(in the rows, 128 means zero)
One turn moves every row onto another: examples first, then more rows asked
q110: [136 149  93 112 172 118 135 149 109  99 122 165 134 121 153 140 136  90
 134 103 140 139 142 130  88 144 108 123 114 152 106 129 130 115 108  93
 119 152 148 109 129]
q716: [121 137 119 129 156  96 143 131 135 127 104 143 111 127 129 124 126  78
 132 120 165 149 148 146 100 124 151 129 114 132 126 149 134 173 131 121
 132 148 101 127 148]
q892: [132 130 132 133 139 122 138 122 123 114 144 124 132 129 139 151 132  99
 156 109 121 158 138 145  77 141 117 103  82 145 101 127 153 143 139  96
 116 129 125 100 132]
q192: [140 134  99 140 187 126 156 123 141  90  97 132 144 164 139 142 127  98
 125 132 132 141 118 135  87 134 145 147 115 139 107 148 111 155  96  95
 129 142 112 111 118]
q8: [123 127 140 123 156 102 145 121 129 144 103 152 128 153 137 172 114 100
 124  88 108 153 136 130  58 152 103 164 113 108 107 141 136 155 130 109
  94 119 106 119 144]
q547: [138 141 122 133 152  91 111 144 127 123 111 162  98 147 121 151 118  90
 129 110 146 156 153 113  89 143 149 148 123 159 119 121 151 160 127 127
 116 143 124 128 140]
q466: [139 149 101  89 179 122 149 118 127 135  89 139 134 171 143 169 124  81
 136  94 130 160 141 135  69 135 144 111 123 127 122 129 103 157 108 101
 138 136 127 115 144]
q642: [137 155 113 120 159 125 121 138 154 151 129 125 143 157 136 141 145 115
 133  81 110 145 157 142  89 133 163 118 129 132 135 127 120 145 112 129
 101 106 128 102 118]
q161: [126 132  94  88 147 121 138 114 124 118 120 164 142 130 115 148 118 107
 134 114 131 161 140 158  93 122 161 143 138 123 133 120 137 158 113 113
 105 129  98 136 139]
q821: [135 140 116 133 131 136 146 145 145 151  93 123 124 147 146 145 150 103
 140  94  96 155 160 120  89 130 126 143 121 132 155 123 125 142 101 118
 124 122 122 115 140]
q983: [141 150 109 130 171 118 135 122 154 132 107 116 137 144 132 129 123 136
 130  97 122 159 138 142  84 142 144 101  85 138 126 148 123 135 125 121
 124 108 102 114 126]
q207: [116 144  97 126 173 131 134 114 122 121 104 155 137 162 156 151 120 130
 134 127 123 163 157 143  80 130 102 122 139 133 115 113 161 130 104 138
  98 147 148 152 151]
q687: [126 129 137 129 132 117 136 140 149 137 121 176 148 166 129 151 147 112
 117  87 142 155 138 118 106 133  83 135 149 109 122 131 141 142 115 109
 123 146 128 135 145]
q579: [127 166 119 127 161  98 134 139 161 125 108 142 140 136 141 145 145 125
 126  89 122 141 151 135  76 138 144 104  85 131 123 138 136 144 136 112
  85  98 134 133 115]
q298: [121 135 132 126 173 135 122 133 113 124 162 139 163 184 146 143 127  95
 131  91 141 153 140 137  97 146 108 130 148 134 104 148 128 174 120 108
 117 147 131 141 133]
q484: [114 140 120 123 154 129 150 134 140 129 114 143 141 148 129 150 161 102
 120 102  99 144 148 121  85 144 132 132  82 131 134 138 146 146 116  94
  85  93 125 128 170]
q583: [121 133 102 123 143 106 147 149 112 132 118 125 124 152 111 148 108 108
 132 133 170 122 150 147 102 141 133 123 128 140 109 128 113 164  94 104
 102 127 134 138 138]
q742: [133 138 130 133 135 131 146 121 132 129 112 145 127 160 139 135 111 108
 104 137 154 125 152 118  93 173 103 120 132 140  98 131 135 135 101 138
 125 112 140 130 149]
q24: [118 149 103 104 158  94 126 141 109 115  86 137 145 139 111 140 123 109
 115 121 145 150 157 137  83 149 117 118 126 152 116 103 130 182 109 119
  91 123 115 133 127]
q440: [142 137 115 149 159 130 129 140 163 129 143 136 136 167 129 129 111 113
 131 107 129 162 157 147 100 115 142 108 102 132 131 129 109 134  96 124
 105 119 129 107 114]
q977: [127 136 127  99 170 129 118 120 153 108 116 124 156 143 140 128 118 101
 129 120 144 153 153 132 104 186 115 107 118 161  94 145 122 163 127 103
 123 142 139 139 126]
q915: [128 108 125 128 162 113 129 130 121 116 131 146 174 156 141 154 150 111
 129 112 137 136 114 131  93 159  87 131 116 135 117 139 141 133 140 112
 115 124  96 149 160]
q820: [119 137 135 116 145 100 141 112 158 102 105 167 153 157 126 140 143  88
 121  97 146 165 134 141 112 164 127 102 114 139 123 138 146 139 142  99
 124 138 148 128 153]
q262: [108 152  95 130 157 107 131 136 142 126 122 134 154 179 128 147 149  97
 121 105 115 140 166 130 107 151 127 124 151 144 136 142 106 154 127  96
 113 157 146 149 147]
q576: [124 134 119 103 150 128 174  97 134 132 139 150 166 136 146 152 120  91
 113 103 143 130 145 138  78 151 136 128 146 118 101 137 141 142 101 112
 118 111 111 146 127]
q50: [119 130 135 146 146 135 139 123 112 123 107 161 125 148 149 129  99 100
 154 116 126 139 136 166  91 131  86 153 115 119 126 154 133 138 113 119
 105 144 114 104 125]
q479: [112 131 106 138 178 124 156 130 140 142 127 140 126 148 158 131 149 106
 125 115 144 134 141 134  85 144 133 137 132 123 104 153 153 130 111 143
 122 168 105 129 157]
q575: [105 128 145 131 150 115 139 123 105 128 119 155 110 169 152 155 103  87
 139 104 130 146 147 157  82 144  91 135  99 116 101 148 139 156 130 103
  90 122 141 119 144]
q119: [126 163 124 150 143 128 160 153 112 125 150 151 154 144 113 137 143  95
 136  81 116 152 149 131  74 133 118 120 102 140 126 132 131 142 110 103
  91 139 144 106 141]
q717: [137 145 113 141 136 111 129 156 149 109 141 142 135 146 128 144 131 109
 145  78 115 144 160 138  83 123 142 121 114 140 124 129 110 117 133 135
  91 121 144 123 120]
q570: [129 137 115 122 157 112 129 134 183 127 111 141 135 167 146 147 138 115
 139 105 135 157 134 128 104 149 140 140 148 138 123 136 137 147 103 104
 127 184 132 126 112]
q548: [128 132  97 116 156 124 116 126 140 114 142 165 168 163 130 148 136 108
 152 125 128 143 135 152  99 158 119 112 134 151 138 122 126 123 118 111
 100 174 127 128 132]
q926: [138 121 114  96 161 107 145 118 170 125  92 136 169 149 145 164 130 100
 136 111 132 147 129 130  89 172 131 124 119 140 136 135 115 136 121 101
 120 120 127 165 146]
q274: [134 162  97 129 158 121 133 110 125 131  75 167 140 147 144 159 158  95
 129 128 109 134 162 130  97 135 132 122 131 130 136 126 128 158 136  90
 117 120 135 116 128]
q947: [127 148 139 118 143 112 131  95 134  91 117 158 133 163 152 151 110  74
 119 104 127 151 143 129  67 137 132 134 139 149 119 130 155 142 128 144
 130 118 128 139 145]
q864: [137 135 130 136 156 153 132 134 143 108 142 119 144 152 157 135 122  99
 163 129 115 156 136 153  78 123 133 140 105 146 126 127 135 164  98 116
  96 133 132 107 108]
q62: [138 117 101 124 171 119 144 133 118 122 102 156 135 121 124 155 114 122
 154 115 151 159 135 147 101 139 151 153 124 142 112 124 154 135 116 114
  97 123 140 154 149]
q30: [134 156 124 107 148 140 152 134 153 122  98 114 115 153 154 137 110 121
 139 106 117 169 140 125  64 137 119 122  82 135 124 142 123 165  96 103
 121 124 123 134 123]
q904: [116 136 127 151 160 105 142 134  88 130 112 144 144 156 149 158 118  92
 141  91 106 136 137 153  74 144  97 169 133 126 125 140 136 144 124 110
  86 120 133 120 137]
q553: [106 149 128  97 170 131 118 132 136 121 104 139 145 161 160 132 139 113
 114  93 132 144 147 122 101 144  88 133 130 130 120 160 137 168 120 105
 121 121 130 168 153]
q103: [124 128 108 134 167 109 129 136 147 101 130 118 131 138 152 132 124 116
 131  96 126 160 152 151 102 123 130 100  82 146 113 135 137 121 124 108
 103  98 138 128 127]
q353: [124 149 115 106 157 132 133 137 137  87  97 179 132 159 118 155 154  94
 127 115 127 135 143 127  81 147 133 130 109 129 102 131 118 144 133 120
  86 132 152 106 157]
q740: [146  98 108 126 169 131 139 126 147 116 126 144 128 134 144 161 128  84
 133 137 137 156 162 129 101 141 120 119 111 125  77 119 113 146 118  93
 117 140 132 109 122]
q5: [127 135 146 128 147 117 136 109 141 124 103 149 147 168 156 154 128 122
 144 100 156 157 119 141  94 139  95 113 125 119 108 143 158 165 132 101
 139 146 118 143 113]
q552: [119 142 135 130 168 116 134 131 127 152 101 143 137 144 150 134 116  94
 115 101 113 142 146 135  79 139  91 168 133 117 124 145 135 164  94 108
 103 133 102 102 119]
q645: [ 99 149 112 141 158  97 154 113 132 115 110 126 152 164 140 155 140 100
 121 120 128 132 160 137  60 125 110 112 143 128 105 123 138 167 121 134
 103 159 104 137 124]
q399: [110 116 133  93 157 137 129 116 124 134 108 133 121 149 148 139  99 105
 134 108 118 144 141 153  80 148  90 148 108 114 104 149 128 151 104 114
 103 124  95 107 145]
q581: [132 122 131 109 143 143 112 127 140 121 111 140 155 180 153 160 135 109
 158 115 130 126 128 136  87 138 104 142 148 129 138 137 117 151 119 137
 117 137 105 150 138]

q466 goes to q274
q892 goes to q864
Now find these:
q687 goes to q915
q575 goes to q50
q947 goes to q207
q717 goes to q103
q24 goes to q547
q977 goes to q570

One turn moves every row onto another: examples first, then more rows asked
q508: [134 124 148 122 131 142 115 123 111 157 136 104]
q67: [132 116 116 147 134 145 129 126 165 136 137 145]
q212: [130 155 144 105 119 110 114 124 131 151 127 124]
q337: [130 115 112 136 113 107 134 121 120  94 125 136]
q477: [123 113 114 140 116 130 123 103 134  91 135 138]
q122: [125 102 133 145 124 131 128 129 122 104 155 116]
q395: [117 149 145  98 130 126 113 120 126 152 124 132]
q676: [119 149 118 104 126 113 125 112 124 118 103 144]
q416: [109 119 137 150 127 149 135 124 120 106 144 115]
q461: [129 113 157 122 129 134 113 130 129 138 156 106]
q559: [129 135 155 124 130 136 115 134 124 143 149 100]
q723: [130 144 128 107 127 106 125 113 121 161 123 123]
q590: [120 146 148 118 114 103 120 121 129 147 130 107]
q962: [137 134 125 106 113  96 122 117 123 123 106 139]
q177: [115 130 113 137 124 127 138 115 120  89 116 134]
q26: [152 125 124 128 140 150 122 129 146 149 102 129]
q493: [110 131 157 126 132 149 119 127 124 145 150 113]
q865: [133 125 107 151 131 129 146 127 155 142 122 141]
q144: [129 150 117 114 111 102 119 118 129 115 115 146]
q163: [138 133 116 122 136 136 152 125 139 155 109 142]
q483: [137 133 151  98 123 112 109 123 129 150 126 120]
q793: [143 116 126 132 140 158 114 127 160 141 124 137]
q217: [138 113 134 130 135 169 134 123 150 136 125 137]
q497: [145 130 111 140 134 131 142 129 143 150 101 132]
q287: [144 124 133 122 136 159 138 128 137 155 112 134]
q219: [130 127 108 130 134 133 157 119 152 135 121 150]
q425: [119 122 115 127 113 118 105 122 119  94 132 144]
q931: [131 115 119 136 133 154 145 118 159 123 131 147]
q792: [127 126 111 139 117 124 124 124 120  86 129 137]
q803: [123 137 107 118 118  98 130 100 135 120 122 143]
q654: [126 118 134 145 129 145 122 134 118 104 151 108]
q148: [130 105 139 141 125 157 113 117 119 114 144 112]
q153: [116 143 129 118 102  97 112 116 130 124 126 142]
q818: [125 128 147 126 133 128 117 130 116 130 138  87]
q856: [124 113 126 132 132 137 108 132 110  98 139 109]

q219 goes to q217
q122 goes to q483
Now find these:
q153 goes to q856
q416 goes to q395
q508 goes to q803
q26 goes to q865
q654 goes to q212

One turn moves every row onto another: examples first, then more rows asked
q693: [ 92 144  95 107 156  89 133 131  99 127 122 141 145 106]
q566: [128 158 106 109 126  81 104 134  87 132 100 130 145 132]
q580: [110 147 120 128 152 104  70 117  97 113 122 141 144  93]
q979: [121 133 139 107 123 117 130 155  90 126 102 144 118 114]
q213: [114 113  96 128 142 116 123 107 120 115 104 104 131 106]
q392: [138 145 144 106 168 129 111 109 113 143 113 134 152 110]
q258: [ 85 133 107 109 151  79 129 119 105 118 125 142 142 106]
q712: [112 145 115 123 156 100  73 111  99 117 122 148 140  92]
q280: [139 141 148 105 153 134 114 115 114 151 117 139 142 120]
q746: [112 109 112 131 140 111 116 111 121 110  95 106 122 104]
q468: [125 157 115 107 134  70  99 129  97 139 105 131 146 133]
q952: [ 88 132 100 106 150  89 132 120 102 120 128 145 148 105]
q957: [112 106  98 124 141 108 114 110 116 115  97 107 128 107]
q133: [147 142 138 103 161 130 112 105 115 148 112 130 141 110]
q63: [112 110 107 128 143 119 118 114 115 114 100  98 129 109]
q718: [136 147 144 105 158 135 104 111 106 147 118 130 148 106]
q800: [122 135 135 115 108 106 128 154  98 122 102 141 123 122]
q707: [123 127 130 125 113 117 135 149  88 120 104 142 119 116]
q74: [123 130 129 122 112 110 131 157  94 130 110 143 123 118]
q397: [139 142 146 112 152 132 110 110 111 151 115 135 154 110]
q284: [125 133 138 114 116 104 126 159  90 123 110 146 118 114]
q96: [109 106 104 133 139 118 116 109 113 122 100 105 132 109]
q910: [132 157 115 109 131  74  93 115  98 134 102 141 148 126]
q607: [118 112 108 130 140 118 114 107 121 128  99  98 130  99]
q27: [128 133 128 111 114 117 131 157  96 122 105 145 124 115]
q432: [ 97 135 126 125 154 100  75 116  98 113 131 136 139  96]
q105: [ 83 133 106 110 150  91 133 118 107 125 128 125 150 105]
q920: [141 140 149 102 152 129 111 108 113 143 119 130 150 111]
q691: [113 147 128 122 144 111  73 115 106 114 131 149 146  98]
q845: [121 160 115 107 142  73 101 132  90 142 100 133 143 128]

q258 goes to q712
q691 goes to q566
q392 goes to q284
Now find these:
q910 goes to q693
q96 goes to q397
q63 goes to q920
q580 goes to q468
q707 goes to q607
q718 goes to q800
q746 goes to q133

